(in the rows, 128 means zero)
The rows below come in pairs that one turn or mirror swaps. Which row does each named row swap with?
The rows were stretched afterwards, more along some directions than others.
vaz: [112 121 151 155 169 145 145 114 160 127  99  90 157 174 128 130 135  96
 124]
Nav: [159 101 124 135 105 124  97 124 131 102 128 158 119 100 127  96 116 120
 131]
neso: [129 137 153 146  92 103  96 107 130 124 112 151  83 130 133 128 129 120
 145]
garo: [141 126 145 134 144 134 127  89 158 137 110 110 142 156 132 149  97 118
 126]
Razi: [ 95 128 143 136 162 151 147 162 145 112 111  98 147 145 108 130 181 119
 121]
Zop: [137 131 155 157  83  95  95 100 126 117 119 173  95 140 129 127 119 126
 152]
zug: [100 151 107 130 134 134 150 166 107 125 160 145 142 143 139 104 164 176
 151]
Tas: [ 99 146 113 136 134 115 136 140 103 124 137 124 120 138 132 116 129 155
 159]
dos: [155 117 116 139 100 118 102 135 126 113 138 169 109 104 118 112 110 114
 127]
Bukiv: [158 107 129 126  92 110  99 121 139 105 121 166 121 106 121 114 110 122
 121]
fivok: [171 116 114 128 115 130 113 134 139 114 129 183 132 118 124 107 136 110
 106]
bote: [142 149  96  94 130 133 143 140 114 144 165 110 138 112 138 142 108 145
 115]
Sotat: [155 111 117 129  91 118 107 125 125 103 128 157 124 112 115 124 109 116
 122]
barof: [ 93 117 139 139 161 152 147 169 139 105 112 114 152 145 113 123 184 131
 125]
soze: [143 132 152 158 108 106 115  99 144 124 106 180 110 146 125 133 129 105
 127]
lubo: [119 126 160 154  95 107 102 104 140 120 111 164 112 131 127 117 152 123
 149]
vazas: [149 150  97  96 136 122 130 136 108 141 167 138 116 112 137 124 105 132
 134]
tarig: [ 96 143 113 134 146 131 151 142 106 120 148 145 131 131 137 116 154 163
 135]
Fuzel: [153 115 115 140  97 117 107 137 123 114 141 171 115 108 120  95 123 116
 148]
Zak: [169 113 113 120  96 122 105 122 128 114 137 179 119 104 124 110 109 116
 128]
piful: [144 132 106  85 146 124 147 126 106 135 151 120 115 117 132 136  98 136
 115]
Tama: [ 96 112 138 132 156 149 130 143 127 108 132 136 139 136 117 122 144 147
 141]
Sovu: [132 134  96 105 127 127 141 143 116 133 160 111 142 108 149 112 114 158
 132]
ronu: [143 119 138 119 155 148 117 101 144 146 123 123 134 143 157 125 118 136
 132]
Feded: [162 134  93  94 142 136 139 135 131 153 158 143 137 110 136 126  95 143
 114]
vuri: [157 113 110 118 118 132 109 143 135 109 127 166 130 103 129 107 134 114
 112]
Nifa: [160 111 124 133 101 123 115 139 136 116 131 165 127 115 120 110 127 113
 120]
vorot: [101 115 131 146 158 154 119 127 129 114 119 100 142 143 160 103 149 130
 149]
Kaz: [109 130 153 137 160 139 142 137 156 134 118 119 135 155 103 150 133 124
 124]
nete: [159 139  92  94 146 139 141 140 121 143 168 158 137 114 133 121 115 153
 106]
vamuz: [124 130 146 160  80  98 105 112 125 113 123 160 108 133 131 121 141 123
 149]
Petu: [149 138  97  85 144 129 137 138 106 133 167 133 125 113 139 130 102 145
 115]
zipe: [175 109 127 118 105 111  89 112 123 110 122 176  99  97 118 121 108 110
 123]
Tuni: [ 93 117 148 137 166 155 131 137 142 111 124 118 144 138 115 119 155 143
 120]
Dagis: [118 133 145 142 156 148 142 123 152 144 119  99 150 161 147 135 135 106
 138]
labi: [ 82 136 117 148 136 122 152 130 109 128 138 105 144 144 143 104 150 152
 172]
rul: [141 111 135 138 151 142 116 111 127 133 151 140 136 156 153 110 117 146
 149]
Ruti: [138 139  94 108 143 130 151 151 106 137 155 104 136 110 137 120 126 134
 132]
kogi: [146 109 133 125 106 121 122 134 129 106 119 149 114 112 119 115 142 106
 114]
Fuso: [144 141 104 100 153 128 145 144 120 131 155 111 133 116 126 133 108 132
 117]
nute: [100 146 112 133 116 111 137 128  95 128 160 125 121 131 142 123 128 167
 158]
Zek: [134 115 134 127 155 147 117 100 138 135 119 109 131 145 146 120 116 130
 141]
muri: [130 139 150 158  93 109  99 116 139 126 107 157 105 134 135 115 142 117
 148]
gapar: [113 119 138 135 145 141 125 143 132 117 132 156 129 131 120 133 144 167
 131]
Nup: [156 130 145 147  87 113  93 107 141 129 127 198 112 143 140 108 133 134
 144]
Nafa: [145 144  91  93 135 134 150 149 114 140 168 132 137 110 132 125 116 141
 124]
Kavo: [106 126 148 139 155 145 134 165 131 109 146 136 141 149 120 123 182 138
 126]
Fut: [ 89 150 118 141 122 116 143 149  94 119 153 120 123 137 142 114 153 166
 161]
Maru: [ 86 121 129 125 167 166 150 166 139 111 124 101 170 149 120 124 183 136
 113]
volo: [ 85 146 116 138 133 112 145 145  96 115 131 102 109 142 131 122 137 145
 161]
Dofo: [125 132 137 140 152 143 128 123 140 128 112 115 143 153 164 131 151 123
 130]
bitu: [148 152  95 101 148 120 135 135 109 136 158 123 116 120 129 145  88 118
 116]
Lat: [ 80 118 131 143 147 158 140 161 132  93 124 100 160 127 126 109 185 153
 128]
pufi: [140 117 140 126 144 153 129 102 161 155 123 117 156 157 140 135 116 125
 121]

vazas swaps with Fuzel
vorot swaps with Kaz
Nav swaps with Fuso
ronu swaps with barof
Nafa swaps with Zak

The rows below come in pairs that one turn or mirror swaps. Which row does each named row swap with?
The rows were stretched afterwards, more along some directions than others.
kize: [103 144 113 149 139 133 116 154 114 141 170 149 136 153 142 110  93 172
 121 154 148 103 111 139 109 118]
Vik: [149 126 109 141 122 138  65 161 130 146 139 156 157 103 124 164  75 186
 160 154 116 122 172 168 100 123]
budu: [ 99 164  97 113  61 107 161 128 103 137 160 173 115 142 119 167 113 132
 108  75 101 146 122 145 115 115]
konuk: [162 129 177 121  73 186 115 150 115 121  76 117 150 111 141 134 107 138
 112  98 105 118 131 116 133 133]
dusan: [111 124  82 121  83  90 113 107  92 152 143 140  94 103 143 154 101 143
 141  82 120 149 115 139  96 103]
susok: [108 174 115 107 112 132 106 146 139 123 140 147 111 130 138 137 135 115
  78 134  77  80 120 151 155  74]
tif: [125 118  81 161 131 112 113 102 174 164 131 121 104 147 181 137 112 150
 113 117  99 124 112 151 103 107]
Gavem: [150  96 167 121  92 187 118 161 147 114  72 129 157 150 148 120 112 143
 125 111 108 127 129 109 109 121]
fazek: [113 140 123 127 150 120 120 112 117 178 177 117 114 142 132 132  95 164
 110 161 137  94 122 124 144 160]
kavov: [148 135 132 144 128 126  98 161 150 141 129 149 163 150 133 170 116 169
 155 153 161 172 171 148  84 119]
Zusoz: [139 135 131 130  82 112 114  99 103 170 126 119 123 112 142 149 117 122
 115  87 125 146 104 135 115 151]
nafom: [141 118 119 141 120 113  77 168 139 122 162 146 164 123 131 169 102 196
 158 160 155 137 184 170  88 106]
zolel: [109 133  98 140  69 109 121  96 109 143 130 145  92 106 148 152  98 137
 125  66 117 149  97 147  99 126]
Soru: [132 191 156 121 136  59 121 112 119 158 177 100 107 100 105 157 198 172
 114 100  97  72 148 162 168 107]
fud: [114 168 122 116 134  56 129 103  84 147 199 107 101  79 114 176 172 177
 108  94  75  52 158 148 161  98]
naf: [161 114 166 126  69 181 119 149 133 122  73 115 131 141 135 110 111 140
 130 102 116 116 138 108 115 104]
pivo: [113 147 107 143 131 127 124 113 118 155 160 137 100 146 140 125  91 165
 114 157 138  99 145 108 140 128]
katu: [ 94 170  48 146  89  91 117  91  92 147 164 155 103 118 148 168 105 162
 123  95 130 150  96 133  93  98]
riv: [107 188 158 117 131  80 125 100  89 148 192  80 112  96 105 156 168 156
 117 104  88  58 155 149 173 116]
funi: [130  72 130 137 125  66 118 147  99 126 175 121 111 140 127 167 122 185
 128 201 187 141 163 106  90 105]
Rif: [113 177 109 117 127 133  88 128 132 130 141 109 122 145 126 143 145 119
  93 162 105  89 112 144 169  84]
dibup: [141  87 165 135 119  72 130 141  86 138 173 109 119 125 113 155 135 174
 112 185 170 152 146 128 110 128]
gurut: [144  70 141 153 122  78 132 163  85 138 156 124 112 122 129 146  91 163
 120 176 165 161 146 127  89 124]
zovan: [140  77 140 142 141  78 116 144 100 143 156 119 112 129 125 162 108 178
 122 195 176 148 151 126  77 120]
nepa: [118 132 107 131 147 127 139 115 129 172 159 130 116 149 132 141  95 166
 135 167 165 129 123 121 138 171]
Dup: [122 132 139 117 114 150  96 133 122 138 173 154 164 125 115 173 111 164
 130 144 140 113 186 157 111 132]
Bena: [118 168  69 143  68  87 130  88 124 141 143 155  92 141 140 158 125 186
 119  80 134 156 106 158 111  89]
sedov: [ 80 186 117 118 118 150 104 122 134 118 155 132 105 142 109 138 146  89
  91 157 103 100 121 148 142  83]
dusov: [105 119  97 132 152 151 112 125 136 151 177 129 117 161 150 117  96 149
 133 152 149  95 118 139 113 169]
Guzu: [152  86 145 150 125  79 114 174 108 134 159 122 131 152 121 157 103 192
 140 209 187 149 151 116  92 110]
garin: [110 196 135 118 143  73 114 100 100 155 179  82  90  90 104 157 182 164
 102 124  87  50 156 146 163 110]
Rur: [ 99 179 144 122 132  76 131  91 101 154 197  86  94 103  92 153 195 144
 109 109 108  61 160 140 154 106]
Mikin: [138  98 161  96  77 187 141 133 138  98  85 115 126 132 134 116 111 120
 107  80 105  89 133 100 127 123]
vav: [109 134 107 123 167 136 132 114 135 151 156 121 113 159 138 130  95 162
 134 162 149 106 125 137 133 149]
gikal: [152 107 110 152 109 123  73 145 118 143 144 138 152 113 155 190  75 196
 170 138 150 135 183 164  99 102]
Gar: [141 129  97 130 139 142  70 144 137 133 131 140 157 102 157 169  80 176
 135 125 148 108 165 157 104 105]
Gegem: [145 104  98 141 116 113 101 171 133 135 156 167 166 114 138 179  82 178
 129 151 149 133 169 138  97 119]
taneb: [140 119 171 104  80 179 127 140 127 103  86 112 132 145 129 122  99 124
 106 102 109 110 125 117 128 117]
vipe: [141 132  91 129 133 132  67 134 122 135 172 138 180 111 148 173  72 194
 126 152 136 116 159 167 104 109]
nuz: [108 175 130 103 132  88 126 104  99 140 202 105  93  91  94 161 168 149
 110 110  94  39 173 160 167 107]
tigo: [115 184 126 119 129  73 154  87  90 158 179  94  90  93  89 151 180 138
 109  87  87  67 161 150 154 116]
Konir: [ 74 154  83 138  65 103 117 101 112 133 156 150  71 116 150 155 113 150
 120  83 120 142 119 185 101 120]
garep: [112 129  93 138 146 123 107  89 168 133 125 114  96 134 182 143 115 150
 107 129  84  94 119 153 122 115]
kebem: [139 127 167 119  79 187 105 138 110 118  99 100 142 132 142 127 119 130
 126 103  93 108 134 118 115 130]
kido: [136  88 143 151 120  73 128 168 106 132 185 122 114 133 120 167 122 182
 134 197 178 152 156 115  92 110]
ruvo: [110  96  88 138 144 124 118  97 175 132 144 127 108 149 182 135 122 127
 120 115  93 110 105 150 103 117]
kepo: [146 114 107 146 124 108  89 165 110 149 156 154 186  98 134 166  60 192
 132 147 112 135 161 173 104 116]
somi: [107 156  65 147  91  98 100  86  87 152 164 129  94 102 159 156 103 142
 140 112 134 159 100 126 101 114]
dukev: [113 182 114  97 117 160 102 149 158 114 125 134 138 149 124 150 151 116
  91 143 104 105 122 153 172  97]
Lutif: [112 110 103 149 132 108 114  94 179 129 113 133 113 141 184 129 113 140
 107 122  96 122 118 145 122 101]
tenar: [ 97 184 107 105 117 142 110 136 157  98 137 145 120 163 127 148 158 116
  94 150  93  89 131 150 157  71]
Fugad: [161 121 111 137  98 116 102 153 140 160 157 162 167 155 121 175  80 197
 129 163 156 135 172 134 110 106]
vasa: [ 88 121  65 149 119 124 113 103 169 140 141 144  85 149 183 134 102 136
 119 118  95 112 108 134 106  95]
subat: [ 87 135  80 132  81 116 111 123 118 151 170 174 115 142 153 157 123 128
 122 106 114 163  94 142  83 127]
Koto: [107 111  86 136 124 102 109  84 166 131 142 126 101 133 183 146 119 171
 105 120  91  96 130 139 119  74]
Mek: [107 171 103 116  57 129 147  98 123 136 151 149  97 125 130 152 126 142
 114  68 122 145 116 129 116 122]
lale: [141 116 178  99  82 190 116 143 121 117  99 111 140 125 140 140 110 129
 123  91  87  97 134 114 125 125]
poku: [147  86 132 145 127  87 120 163 116 132 141 134 125 136 134 144 105 188
 118 196 187 176 145 111  84 120]
Zale: [112 147 100 132 122 147  85 119 128  99 148 141 133 155 137 109 100 121
  70 181 119 119  95 138 138  70]
rodo: [124 106  79 137 151  88 103  98 188 124 125 132 104 160 179 147 123 161
 112 141 117 108 109 143 115  75]

Koto swaps with fud
Gar swaps with somi
tigo swaps with tif
Gavem swaps with dibup
rodo swaps with riv
dukev swaps with nepa
dusov swaps with sedov
nuz swaps with vasa

